Each path below is one point turned by a fixed rotation once a step. After each direction that follows a path, write how fast that rotation turns it, in deg/step (0 if it stays still).
Each turn is a multiple of 5 degrees from 10 to 175, or 0.
Each row of a path follows its step; steps can be skipped.
Path 1:
step 0: [ -7  -1  -8   4  18  22  21   2  10   0  24   8  11  10  16 -10   8  -8
  -2   6  -1   6   4   4   2   9 -21  -3   9  -4  27  -3  10   6  -1 -15
   1 -11  21   4   3 -30   4  -3   5  19 -15  18   0  14  12  11  -6   8
 -12   6  -1   0  12 -16  -8 -10   4  -5  -7]
step 2: [ 11   9  16  15  -6  18   1 -11  22  -8  -7  13  -9  15   2 -17  15  -9
   6   3   5   6   0   4   3  14 -13   0  19   9   2   4   3   7  -8 -27
 -17  -5   9  -7  -1  -8   9   4  -1   7 -17  12  14  15   0 -15 -13   0
  -3  17   4 -14   3 -19  -8  25  11  -9 -11]
step 3: [ 18   0   6  11  13  10  23 -15  14  -3   0  -6  -5   5 -12  20  -4 -14
  11  12  13 -14   7   3  -4   3  -3   9  15   4 -11   0 -19  13  -8  -3
   8   1   6  -4  -6  -4  -9 -19  -3   7  16  15  -1 -15   0  10  23 -13
   5  -3 -16 -15 -13 -22   7 -12  -9 -20  -3]
step 4: [  2  19  -5  13   0  -1  16   3  16   8 -11  12  -9   8   7  -4  -1  -7
 -12  -6   2 -21  -3 -11  -7  -4 -12  -6   6  10  12   1  -9  22  15   0
  -5   5  -5  -8  -1   1   0 -12 -23  11   2   7   8  24   8 -15 -15  -1
  -7  29  -9   8  -2 -14  -8  17  -8   0 -27]
step 5: [ -6 -29   1   6   1  -6  -3 -18 -13   3  -6 -18   1  -7  -1  18   9 -16
  10   7   7 -19  -4  -3 -12   4 -10  -2  -1   0 -18 -28  -9  13  -6 -11
   9   7   3  -5 -22 -11 -16 -16   3   1 -11  10  -8   6  -9  -3  11 -13
  -4  15   4 -13 -11 -27   8   1   5   1 -16]
step 6: [ -6  18 -10   6   0   5  18  20   6  -9   4   7  10   0   5  -3   4   3
 -12   7  11  -3 -10 -20   9  14 -14  10  -2   2  29  -9  -7   9  13 -12
 -29  11 -14   9  -3 -13 -20 -22   1   8 -10  19 -18   1   8  -4 -10  -9
   3  12   0  -5  -1 -12  -1  -2  -6   2 -10]
step 7: [ -6 -13  -1  -1   7  -4 -16 -10   9  17   2   0   4  18   1  14  -4 -12
  -3  12  -9 -11  -8  -7 -13   1 -41   3  13  -5  -9 -18  12  19  -6 -15
   1  13   3  -2  -8  -4 -11   2  -6  17   2   2  -7  -6 -14  25   7   1
   9  -1  -3  -5   6 -11  -1 -11  -9  28  -9]
step 8: [ -1   8   5   8  -3  11  -6  -1   3  -7 -12  12  -8  20   3  12   6   4
   2   5  14   5  -8  -4   2 -25 -18  23   2  -7  17 -14   3  -1  -3 -18
 -34   6  -2   1  -7 -20   0  -5  -2   0  -7  -1 -11   2   2 -39  -3 -18
   9  -7  -1 -10   8  -2  -9  11  -6  -6  -6]
step 9: [ -1 -10   8   6  16  11  10 -12  20  15   4 -16   1   7   2   6  -9 -14
  13   2  -3 -18   2   5   0   6 -23  17   5   2  -1  -7   5   3   6 -19
  -7 -11  11  -5  -2 -13   6  10   4   4   2  36 -14   8 -16  14  -2  18
   9 -22 -17   1   4 -14  -5 -16   4 -10  -7]
step 10: [ -4   1 -17   5   2   6  18   3   1  11  -5  17 -12  25  -5  27   1  -1
   9  -2   8 -12  -4 -13  -1 -27 -14   7  16   2  12  17  12   4 -10  -7
   2  17 -14  -3  12   4   5 -13  -6  -2  -3  14  -2  13   9 -14   0 -29
   3   4 -11  16   5   3  -5  -5   4 -16 -13]
step 11: [ -1 -26   2   3  11  13  -1  -9   3   2   5  -8 -11   9   0   8  25 -29
  -1   2  -5 -10   7   6   4   2  -6  -6   1   6  -4  -1   0  -1  -8  -9
  -8 -13   1  -9 -26 -11  11   3   4  30 -14  20   5  20   6  -1 -12   6
  -5   4  -2   9  -1 -25 -23   0  17   2  -6]
Directions:
[ 0  4  2  2  5  1 -2  0 -1  1  1 -4 -2 -1  6 -5 -1  0  2 -2  3  4  1  0
  1  1  5  1 -1 -1  3  2 -6  0  0  0 -2 -2  1  2 -4 -5 -1 -5 -1  8  0  5
 -4 -4  1  0  5  1 -3 -6  4  1  0  0  0 -5  0 -5  2] => 125
[-1 -1  4 -6  1  2  1 -1  3 -1 -4 -1  1  1  5  3 -2 -1  3  2 -3  0  2  2
 -3  2  1 -3  4 -3  2 -2  1 -1  0 -8  8  1  5  4 -1  0  0  5 -2  0 -1  0
 -4 -1  0  1  5  4  0  4  2  2 -3  1  4 -4  6  3 -3] => 160
[ 2  0  2  1  2 -1  4  0 -4  6 -1 -2  4 -1  3  0 -1  1 -5  0 -1 -1  4  2
 -2 -4  1 -2 -4 -7  0 -2  0 -3  2  3  5 -2  6 -3 -2 -8  1  0 -3  2 -1 -1
  0 -1 -1 -5  0  1  4  1 -4 -3  2  2 -5  7 -5  1 -3] => 95
Path 2:
step 0: [  4 -20 -21   9 -10 -10 -19   1 -19  12  -6  -5  -2   3  -5   6   3  -7
   2   4  14  11 -13  -4  -1  -5 -15   6   5   8   0  10   5 -21   1 -11
 -12   3  14   0   6  -3  16  -1   8 -10   0  -7  23 -10   5   7  13  20
   2  -8  11 -25   5  11  16   9  11   7 -18]
step 1: [  4  -6  -9   2 -19   6 -20 -11  -7   2 -11   6   4   5  -1  12   4   0
  -1  10  12   5  14 -17 -13   7   7  -3  -4  -3   7  13   5  -5 -14  12
  10  18  27  -2 -25  -6  23  -2 -13  16  10  -1  17  -1  -9  18   7  -3
   2  -1  22   4   7   2   9  -5  -2   7 -17]
step 2: [  3   2 -17  -2  11  11 -20   5  20  12   7   7  12  14  13  14  10   3
  -2  22  26  -2 -10 -23  13   9   4  -9  11 -14  10   3  -8  -3 -16  -8
   3  14   7   4   6  -1   1 -10  -9   6  16   8  -2  -3 -11   4 -12  -5
   7   4  13  -2  22  -8   7 -11  12  10   4]
step 3: [  0  14   1   4   2  13  -8  -7  -2   7   8   9  -5  -3   6  -7  18   6
  -6   9  22   1  -5 -14   6 -15 -25  -4   6 -20  -9  13  -1  -2  -1   4
  -7 -11   3  -5  11  -5   5 -13   4 -18  27   8  20 -14   0   7 -19   4
 -13  -4   3  -1   9   8  28  16   9  -3  -3]
step 4: [  0  -3 -18  -4 -15  -6  -7 -11  -5   2  -1 -11 -10 -10  13  -7   9   1
  -1  -3  21   5   1 -14 -10 -21   8  12 -21 -14  11  11   4  -2  -5 -15
   4  -2   2  -3   9 -16  17  -8  -6  -9   4 -15  16   7   6  11 -11  26
 -20   6  28  13  -4   3   6   4   7   3  -1]
step 5: [  4  -5 -26 -15   1 -12  -6   8   7 -11   0  12  -7 -14   1  11  -2  -3
  -3  15   1   6   3 -14  -3  -1   6 -15   7 -19   9 -11  15 -19 -21 -10
  -9  -7  10  10  -1  -3  15   2   0  -2   4   4   0  -1  13  16  -1   3
 -15  -2  33  -6  -6  -2   7 -20   3  13 -19]
step 6: [ -2  12 -11   7 -10  -7 -24  10   1   9   4   9   4  -1   2  -3  11  -8
   1  18  13 -22  -5  -5  -9 -13  -6  -4  18 -16   9  12  16   0 -19 -15
  -6  -4  19  15 -14  -7   5   1  16  -5  -7  24  11 -11 -24   2   3  -4
  -1  -1   0  -5 -10  -4  13 -13  11   1  -6]
step 7: [  6  13 -19  12  -3   5  -4   0  -6   7 -10  15  -6 -11 -12  -7  -6   3
  -4   2  15   1  -9 -11   6 -11  -1  -3 -10 -20  21  17 -11   2  -6  -4
   6  10   2  -1   9   5   6  -8 -14 -16   0  13  22 -11 -31  16  22   4
   6   5  15  -8   3   9   6  10  17  -6   7]
step 8: [  7 -17 -21  13   3 -15 -14   7 -20  -1  -3  12   8  10   5   6  -3  18
  -6   1  25  27  -2 -12  17 -16   0  -5   6  -4  -3  -3  -2  -6 -15   8
  10   4   0  -4  21 -21  21   0  -4  -9   5  -4  20 -15   4  12  10   5
  -3  -6   7   2   1   4   4  -6   1   7   0]
step 9: [  3  -7 -22  -7 -19  -4 -28  -3   0  -5  -3   6   3  -7  14   9   4   7
  -5   6  12   3   7 -12 -13  -9   5  -1  11  -1   5 -12   2   4 -14  17
  -2  16   7 -10  -7   0  13  -6  13   0  17 -10  14 -17   0  12 -26 -17
   0   6   7   8 -15   2   9  -5  24  -4 -15]
step 10: [-11  -5 -19   9  -8   0 -12   3  21  -4   5   6   8 -17   1  15   0  18
  -2   7  14  -6 -12 -20 -12 -10   3   3  13 -18  15  15   2 -21  15 -11
  -8   3  20   2   7  -8  -5  -5  -9   9  12   7   4   7 -11  -1 -21   1
   4   7   9  -8   2   2   6   0  28   0   5]
Directions:
[  1  -2   1   0   3  -3   0  -2  -6  -4   0  -1  -4  -2   0  -1   0  -7
  -2  -1  -5  -2   0  -1  -3  -1  -3   1   2   1   4   2   3  -5   3  -9
 -10  -1   2   1   0   0  -1   2   3   3   0   2   1   1   0   1  -3   0
   1  -1   5   2  -4   2  -3  -2  -2   0   5] => 60
[-3 -4  3  9 -1 -1 -2  0 -2 -1 -1  6 -5  1  1  1  0  3  0  2 -1  5  4  1
  0 -1  0 -2  1 -6  0  1  2  2  1 -3 -3 -5  1  3  2  2 -1 -2  4  5  3  1
  1  1  5 -1  4 -2 -3  0 -7  0  4 -1  1  2 -2  5 -4] => 140
[-2  0  0  6  2  2 -1  2 -7  4  4 -3  2 -3 -5 -1  3 -1 -3 -2  2  2  0  1
  0  2  4  2 -5 -5 -2  0  0 -2 -1  0  1  2  4 -1  1 -1 -5 -1 -2 -4 -5  1
  0 -6  7 -3 -2 -2 -1  3  4 -5 -2  2 -1  8 -4 -3  2] => 95
[-3  3  1  3  0 -3  6 -3 -6  0  0 -4  5  4  1  1  1  1  1  1  2  8 -1  0
 -2 -3  3 -7  2  1  2 -1  0  0 -4  1 -6  2 -2  0 -4  5  4 -4 -4  1 -1  0
 -3  3  2 -1  1  4  1  5  1  3 -3  2  2 -3 -2 -3 -2] => 100
